Here are some points:
[   6    7  -53    4    4  -15 -108   26  -56   19  -24  -33   62    8
   31    6    4  -51   16   32  -20  -17  -30    8]
[-30   4  -1  13  52 -26  29   7 -37 -11   5  18  34  41  16  37  19  36
  16   4 -23 -53  37 -13]
[  8 -14  16 -33 -20  13  -3 -27  18  -7  14   0 -11   7 -47   2 -66  -7
   1  -9 -10 -21  -9 -11]
[-19 -14 -15  15 -43  -3 -31  -5 -15 -19  40  82 -96  13  -8 -25  46  -7
  -1 -32 -42  48 -10 -28]
[ 16 -10 -35 -13   0 -32  10  37   0  15  -6 -18  19   8   1 -23 -12  39
   9  18   1  20  14 -14]
[-17   6 -57 -35 -48 -35 -89  19 -21  33  25 -47  84  27  48 -21  22  -3
   2  60 -35   4 -15 -30]
[ 23 -15 -33  18  -6 -32 -46  35 -30  70 -48  21  24  16   5 -22  -2 -31
  13  19 -54  18  25  23]
[-23 -10  24   4   3 -24  38 -28  27   4 -10  -1  -4 -42  38   4   4   4
   6  -6  22  -9 -30 -14]
[ -8  25   2   1   4   6  29   0 -12 -32   8  23   0  17  -9  15  13  14
  -1 -29   1  56  26  -9]
[ 12 -15 -55 -17   7   7 -41  10  27  -1   7 -19  -3   2   8   2 -23  34
 -10  41   2 -28  -7 -24]
[  6  -1 -37  13 -23 -40  -9 -10 -32 -12  -2  20  16 -15  -1 -20  33  11
  29 -20 -43  10  -6  11]
[ 31  26   4  -3 -20 -45  30 -21 -41 -26 -19  27 -40  20 -10 -26  23   8
  -8 -49  -5  58   7   3]
[ -8 -26  -9   9 -11  -8 -17  -4  -4 -10  40 -12 -53   7   1  -4  52  16
   0   3 -18  28  12  -6]
[ 18  21  27  17  -7  -1  12 -25  -2  -1 -55  79 -14  23 -34   9  67 -14
 -19 -29 -63  32  22  13]
[ 15 -21 -17 -14  -8  32 -57  24  12  23   0 -24   0 -45   8  -9 -18  -9
  61  -3  15 -11 -39 -14]
[ -3 -11  -2  -7   6  17 -21  14  12   9  10 -12  23  11  24  -1 -12  -9
  21  12   1 -25 -28 -35]
[  1 -18  26  16  56  10  32   0  12 -29   3 127 -50  16 -27  -1  48  39
  -4 -56 -11  -2  26 -10]
[ 10 -70 -34  -9   8 -10  34   7  43  16  13   6  -2  38 -34  60 -13  32
  11   5   5 -45   7  20]
[ 19   0  -8 -25 -50 -16  15  -4  10  29 -30  24  15   7  -8  24  10   8
  -8  -1 113  10  29  12]
[ -11  -19  -55  -13  -23  -25 -110    1  -22   25    6  -31   57   -4
   -1    6   23   60   83   51  -54   -6  -17   -6]
[ -9   6   0  18 -20 -20   7 -17 -21   3 -12  12  26   7  -3  -6  50  -1
  -3  -5 -11  32  41 -10]
[  8  -3  36 -33 -23  46  36 -16  28 -26  76 -13 -51   5 -51 -19 -45  37
 -26  13  -2 -38  35  35]
[ 21  -9  22  26  31   2   9  42  20   9  -5 -51   0 -11  20  16 -42  11
   9 -17  24 -26 -39 -17]
[ -3 -19 -12 -20  37  21 -19  17  10  45  19   5  13   0   3   2 -30 -19
  23  24  -9  -2 -37 -11]
[ 24 -33  46  10  24 -15  77 -30   5 -11   1  37 -25 -22  -4  -2   9  17
   9 -31  24   5  33 -19]
[-24  21  10 -13  -5 -29  70 -20  83  35 -40  34 -57   9 -48 -44   1 -23
  -9  -7 -16  23  11  38]
[ -7 -16 -26 -21 -10  10  17 -37  25 -20   4  13  -1  -5 -15  27 -14  16
 -21  -7   6 -21 -22  17]
[ 21  25  12 -17  16   1   8  -2  14  13  -2 -27 -94  41 -85  15 -33  12
  10   4  18  17  12  15]
Then 10 other points, each followed by its number:
[ 29  -2 -26  10 -11   2   0  -1 -10  28 -27   7   8 -50  11  35  33 -47
  17 -26 -12  19  -6  -8] 0
[ 17  -7  29  -6   1  29  70  16  43  10  28  -1  21 -30  -6   7 -26 -21
  17 -15  21 -41 -15  -2] 1
[ -2   6  43 -12  -4  17  33  21  11  11  90 -32 -63 -10 -34   8 -22  33
 -10   3  -1 -24  -5   5] 2
[-28 -22  22  -7  17   8  25  -2  27 -12  27  -4 -43  10  -2  23 -18  40
 -15  14  11  14  13   9] 3
[-11   9  17   3  -2  21  32  -6  14   2  27  21 -39  -3 -13   2 -26   4
   9 -11  18  17 -15  27] 4
[-23  10  27 -29  23   8  37  -5   1  -1  11 -29 -20 -23  -7 -22 -30 -11
 -11  -5  34  23  -7  -1] 5
[ 16  26 -17  14  -6  -7   3 -40 -41  -6 -27  43  13  18 -21  40  13  11
   5 -45   1  23  14  16] 6
[ 22 -22  -8 -16  32  -7 -12  26  35  -1  -1   2  -2   5  -8  -3 -49 -29
  19   1   7  -9   5  11] 7
[-12 -11  25   7 -17  -2  56 -24  40   9 -30   2  60   2   7   9 -14   0
 -20  -7   6  13   1   4] 8
[ 17 -28 -23  12  -6  41  29  44  -1 -26 -36 -12  11 -49  15 -10 -37  10
   4  22 -17   9 -34   3] 9
Which three of these numbered points are nearest to each point below, looking only along the 6 directions in which the first points spread most? Their numbers follow each, nearest first.
[  9  40 -18  -6  -8  26 -10 -30  10  24  -4  -8  10   3 -22  14  -6 -10
 -27  23  11 -27 -22  12] > 7 9 5
[ -1 -45  50 -11 -28  -7  35  23  13  24  48 -39  12  53 -23  50  13  21
   4 -11   7 -23  10  40] > 3 8 7
[-20 -14  11 -16  49  22  49 -15  48   4 101  24 -79  20 -45  -2 -47  26
  74  24  27 -26  16  21] > 2 3 4
[  6  -3  17 -33  36   9  37   2   0  24  -5  10  11   7 -19  27 -13  32
 -24 -37   2   8  20   1] > 8 3 4
[ 34  37  15 -21  -5  24  19   7  26  11  -8  -8 -23 -17 -21 -10 -55  24
  -9  10  31 -21  -5  12] > 5 4 7
[ -8 -34  27 -24 -12  31  24  26   7  -6  37  11 -73  15  -1 -13 -36  25
   1  14 -22 -18 -32  22] > 2 4 3
[-17  72 -18   6  -1  -1 -32  31  10 -12 -13   3   2   4  58  33  17 -23
  24  -6 -33  39  10 -23] > 0 6 9
[  3  18  47 -11 -15  14 -26  -5  -8 -13  27 -12  -5 -14  12 -33  -9 -27
   1  36  -2  -2 -27   3] > 9 5 4
[  8 -41  13  17  11   5  11  29   7 -30  16  -3   6 -54  11  -3 -18 -33
  15  -9  34 -26   9 -30] > 9 1 5
[ 30  -1  36  19   9  12  35 -25  -9  -8   2  29 -33   1  29   6  10 -11
 -17 -36  10  32  -2  -8] > 4 5 6
[-41  24  36  -5   9  22  46  32  33 -21  41  -7 -66   5 -31  30 -29  39
 -25  13  48 -58 -14  31] > 2 3 4
[ -5 -12  46 -38   8  30   6  29  13 -10  32 -24 -26  39 -24   1 -13   2
 -18 -82   0 -12 -17  27] > 4 3 2
[-17  41 -40  17 -34  -5 -17  10  31  42  -4 -12  41   4  -2  -6   4  34
  -6  38  -7 -29  19  38] > 7 8 9
[  3   2 -24  -5 -10 -15 -64  -7   8  29 -19 -27  39 -20  -4 -18  -1 -11
   1  19  -6 -37 -59  -8] > 9 7 0
[ -4  18   9   0  15 -21  40 -25 -27 -11 -14   1  -2  -9  -7  23 -10  44
  -8 -24  17 -11   9  -6] > 8 3 6
[  3  -3   7  -3   8  15   3  12  10  13 -10   1 -30  -9 -11   2 -21  15
  20 -77  37 -46  11 -15] > 1 4 5
[ 80  21  14  27  25 -26  30 -16 -28  10  -1 -36  -2  54  31 -16  40  20
   0 -41  23  -1 -10   4] > 8 6 0
[-22   8   6   4 -34   1 -77  17 -21  -7  -3 -29   9 -17  21 -18 -34  52
  23  43 -38   0 -17 -12] > 9 7 0
[ 27  18  16  14   6 -33  17 -22  -4 -48 -36  34  -4  61  19 -30  17   4
   7 -49 -10   7  14   6] > 6 0 8
[  2 -37  23 -11  23  17  75  22  12  -8  13   7 -25   7 -18   0 -16 -21
  -3   0  47  -8   7   9] > 1 4 5
[ 45 -17 -22  42 -29  12 -32 -25 -15  35 -12  -6  20 -19  15 -22  30 -23
 -29 -41  -5  16  35  -6] > 0 6 9
[  3  10 -44  17 -16 -28 -64  -4 -53 -17 -67  12  27   9  33  31   2 -23
  20  25 -50  16  -4 -22] > 0 6 9
[  0 -35  52 -37 -26   0  32 -13  21 -16 -17  15  -6 -12   5  12   0 -13
  -7   0  31 -20   1   3] > 5 4 8
[ -3  18 -17  -4 -13  -9  37  71   1 -14 -15  -3 -15 -41  -6  -6 -15 -38
 -20  -8   5   9   5  25] > 5 9 0
[ -8 -51 -51   0  -2   9   0  13 -35 -17  14 -22  20 -14  20  12   3   2
  26   6 -44  14   9 -11] > 9 0 6
[ 12  10  -7 -11   2  24  34 -14  12  17 -10  21  -7  21   0   0 -41  11
   8  24   6 -12  11   7] > 7 3 4
[ 12 -23  49 -15  -9 -10  29  40  48  23  36  45 -44  12   9  25 -11  52
   2   5  11 -38  10 -13] > 3 4 1
[ 33   0   4   8   7 -14  49 -28  -5   7 -83  35  14  28 -11   3   6  -2
  11 -61  29  20  19  12] > 8 6 0
